a =
[[  0   8   0  -1  -5   3 -16  -1   0   6  -2  -9  14]
 [ -8   1  -7   1  22  14  -9   1  -6  -9   2  18  -5]
 [ -3  -3 -11 -10  -7   4 -24  -9  -8 -23  -8 -10 -18]
 [ -7  -5  16  10 -10 -14  19   2  -4   4   7 -10  -1]
 [ -8  -3  -3  -2   5  -3   7  -6  -7  -6  -5  -4  -3]
 [  0  17   7   5  -8  -3  -9   3   0  -3   1   0  -5]
 [-13  -5   1  -5 -11 -19  -8   3 -14 -11  -4 -15   9]
 [-19   3   8   3  -9 -22   4   1 -17 -11  -2 -14   4]
 [  1 -13   7   2  -8  -8  17   1   4  13   3 -15  11]
 [ 12   0   7   5  -8   7   1   1  12  11   6   2  -7]
 [  0   8   2  -3 -25 -17 -16  -1  -7  -5  -4 -26  12]
 [  1  11  12   8 -13 -12   0   9   1  13   6 -11  20]
 [  7  -9   4   3  -9  -9  17   5   5  -7   6  -5 -16]
 [-30 -11  12   2 -22 -21 -31   2 -31 -36   2 -19 -21]]
Rows and columns are counted from 1.
(1, 1) = 0
(6, 6) = -3
(8, 8) = 1
(7, 5) = -11
(1, 8) = -1
(5, 2) = -3
(14, 7) = -31
(4, 4) = 10
(1, 10) = 6
(13, 2) = -9
(12, 1) = 1
(12, 11) = 6
(10, 7) = 1
(10, 13) = -7
(11, 12) = -26
(4, 12) = -10
(12, 7) = 0
(11, 11) = -4
(1, 6) = 3
(11, 6) = -17
(11, 10) = -5
(10, 11) = 6
(13, 3) = 4
(14, 2) = -11
(14, 13) = -21
(10, 1) = 12
(4, 3) = 16
(9, 4) = 2
(10, 9) = 12
(4, 10) = 4
(10, 3) = 7
(6, 2) = 17
(11, 1) = 0
(13, 6) = -9
(6, 8) = 3
(2, 4) = 1
(9, 5) = -8
(7, 11) = -4
(14, 9) = -31

X =
[[-29  14 -17 -32]
 [-14  -3   2 -11]
 [ -1  -5   4   3]
 [-18   1  -2 -25]
 [  5  13 -12   2]
 [ 27 -16  19  27]
 [ -1 -24  21   1]]
Rows and columns are counted from 1.
row 1 col 1 -> -29
row 3 col 1 -> -1
row 4 col 2 -> 1
row 6 col 4 -> 27
row 4 col 3 -> -2
row 2 col 1 -> -14
row 2 col 2 -> -3
row 5 col 2 -> 13
row 7 col 1 -> -1
row 6 col 2 -> -16
row 6 col 1 -> 27
row 5 col 1 -> 5
row 2 col 4 -> -11

W =
[[ 15  -6   9  -7 -28  11  10  13   0 -15  -3 -23   2   2   9  -4]
 [-20   9 -14   9  17  -4  -5 -24   6  17  -6  26   1   1 -16  -4]
 [-13  12 -15  15   1   3  -8 -26   8  17 -19   9   6   2 -17 -13]
 [ -6   2  -4   7  39 -19 -20   4  -8  15  11  13  -4  -7   0  12]
 [-14  12 -15  15   3   1  -9 -25   7  18 -18   9   5   2 -16 -12]
 [-15  -3  -1  -9  23  -8  10  -4   0  -1  20  34  -8   1  -2  12]
 [  4  10 -10  20  -3   1 -23  -8   0  17 -24 -22   9  -3  -7 -12]
 [ -1 -11  11 -23 -15   8  32   7   3 -23  18  16  -7   7   6   7]
 [-10  -9   6 -19   8  -2  23   2   1 -13  24  32 -10   4   2  13]]
Indices start at 1.
row 1 col 1: 15
row 4 col 9: -8
row 3 col 4: 15
row 8 col 12: 16
row 3 col 14: 2
row 3 col 16: -13
row 8 col 11: 18
row 6 col 2: -3
row 9 col 3: 6
row 9 col 12: 32
row 2 col 16: -4
row 1 col 11: -3
row 6 col 4: -9
row 7 col 15: -7
row 7 col 8: -8
row 6 col 16: 12
row 5 col 11: -18
row 1 col 4: -7
row 7 col 12: -22
row 3 col 13: 6
row 5 col 1: -14
row 4 col 3: -4
row 1 col 14: 2
row 9 col 5: 8
row 2 col 14: 1
row 4 col 8: 4
row 8 col 6: 8
row 3 col 9: 8
row 7 col 7: -23
row 4 col 1: -6
row 9 col 2: -9
row 6 col 3: -1

B =
592  619  429  510  502  644  805  429  874  692  547  692  486  675  885  696
635  817  621  942  505  560  751  686  660  590  750  467  589  666  455  732
738  625  658  619  389  701  622  595  419  201  566  430  787  502  734  918
859  543  328  453  965  345  626  951  685  850  870  686  670  687  676  380
Indices start at 1.
(1, 1) => 592
(1, 6) => 644
(3, 7) => 622
(3, 4) => 619
(3, 1) => 738
(1, 7) => 805
(4, 9) => 685
(2, 1) => 635
(1, 9) => 874
(3, 16) => 918
(3, 11) => 566
(1, 8) => 429
(2, 4) => 942
(1, 15) => 885
(2, 12) => 467
(2, 3) => 621
(3, 2) => 625

grid =
[[-24  -6 -29   8 -22 -36 -24 -28]
 [-12   0 -14  -8 -30 -35 -24 -21]
 [-11 -32 -11 -22 -28 -23 -41 -45]
 [ -4 -20   6 -11 -19  -3 -35 -23]
 [-39  -7 -22  31   7  15  -2   9]
 [-37  -2 -13  16  13  12   4  -6]
 [ -1 -11 -19  -9 -23 -11 -11   6]
 [ 21  28  13 -40 -34  -3 -11 -24]
 [-27 -41 -14 -25  37 -48 -20  21]
 [-23 -10   5  -8  47  12  40  -5]
 [ 11   4   4 -18 -20 -17 -21 -15]
 [  4  19  17 -23 -48  -7   4  -5]]
Rows and columns are counted from 1.
(1, 1)	-24
(5, 7)	-2
(11, 3)	4
(8, 3)	13
(12, 3)	17
(7, 4)	-9
(4, 6)	-3
(11, 5)	-20
(4, 5)	-19
(4, 8)	-23
(6, 5)	13
(12, 8)	-5
(9, 1)	-27
(7, 7)	-11
(3, 2)	-32
(2, 1)	-12
(6, 1)	-37
(11, 8)	-15
(8, 2)	28
(1, 6)	-36
(4, 7)	-35
(5, 2)	-7
(3, 5)	-28
(3, 7)	-41
(1, 8)	-28
(12, 5)	-48
(7, 6)	-11
(8, 8)	-24
(2, 4)	-8
(7, 8)	6
(10, 7)	40
(8, 5)	-34
(1, 7)	-24
(9, 5)	37

A =
[[-4, 19, 6, 20, 4, -15],
 [-12, 37, -17, 13, 14, -10]]
Indices start at 1.
row 1 col 1 -> -4
row 1 col 4 -> 20
row 1 col 3 -> 6
row 1 col 2 -> 19
row 2 col 2 -> 37
row 1 col 5 -> 4

M = ((-4, -15, 1, 10, 29, -7, 9, -12, -3, 6, -5, 3, 1), (11, 20, -8, -2, -2, 0, -5, 15, 6, -17, 4, 4, 23), (-20, 37, -3, 7, 2, -3, -3, -18, -3, -5, -3, 19, -3), (11, 25, 10, -15, -15, 16, -12, 8, 0, 8, 9, -1, 17), (0, -12, 23, 14, 5, -18, -5, 16, -12, -5, -8, 5, -8), (7, 8, -8, -1, 12, 12, 8, 5, 0, 2, -3, -14, 2), (8, -32, -19, -27, -14, 19, 34, 3, -10, -31, 1, -17, -16), (-20, -17, -13, 6, -9, 15, 15, -4, -10, -1, -17, 8, 5), (-1, -8, 1, 8, 9, -14, 27, -8, 1, -16, 4, 7, 30))
Indices start at 1.
(1, 1) => -4
(5, 2) => -12
(2, 10) => -17
(3, 4) => 7
(8, 4) => 6
(6, 4) => -1
(3, 3) => -3
(3, 11) => -3
(1, 13) => 1
(5, 12) => 5
(4, 4) => -15
(4, 12) => -1
(1, 10) => 6
(4, 9) => 0
(2, 6) => 0
(7, 11) => 1
(1, 2) => -15
(9, 10) => -16
(9, 3) => 1
(7, 5) => -14
(7, 8) => 3
(4, 6) => 16
(9, 2) => -8
(4, 1) => 11
(1, 12) => 3
(5, 11) => -8
(8, 11) => -17
(9, 4) => 8
(1, 6) => -7
(7, 12) => -17
(8, 3) => -13
(6, 3) => -8
(1, 5) => 29
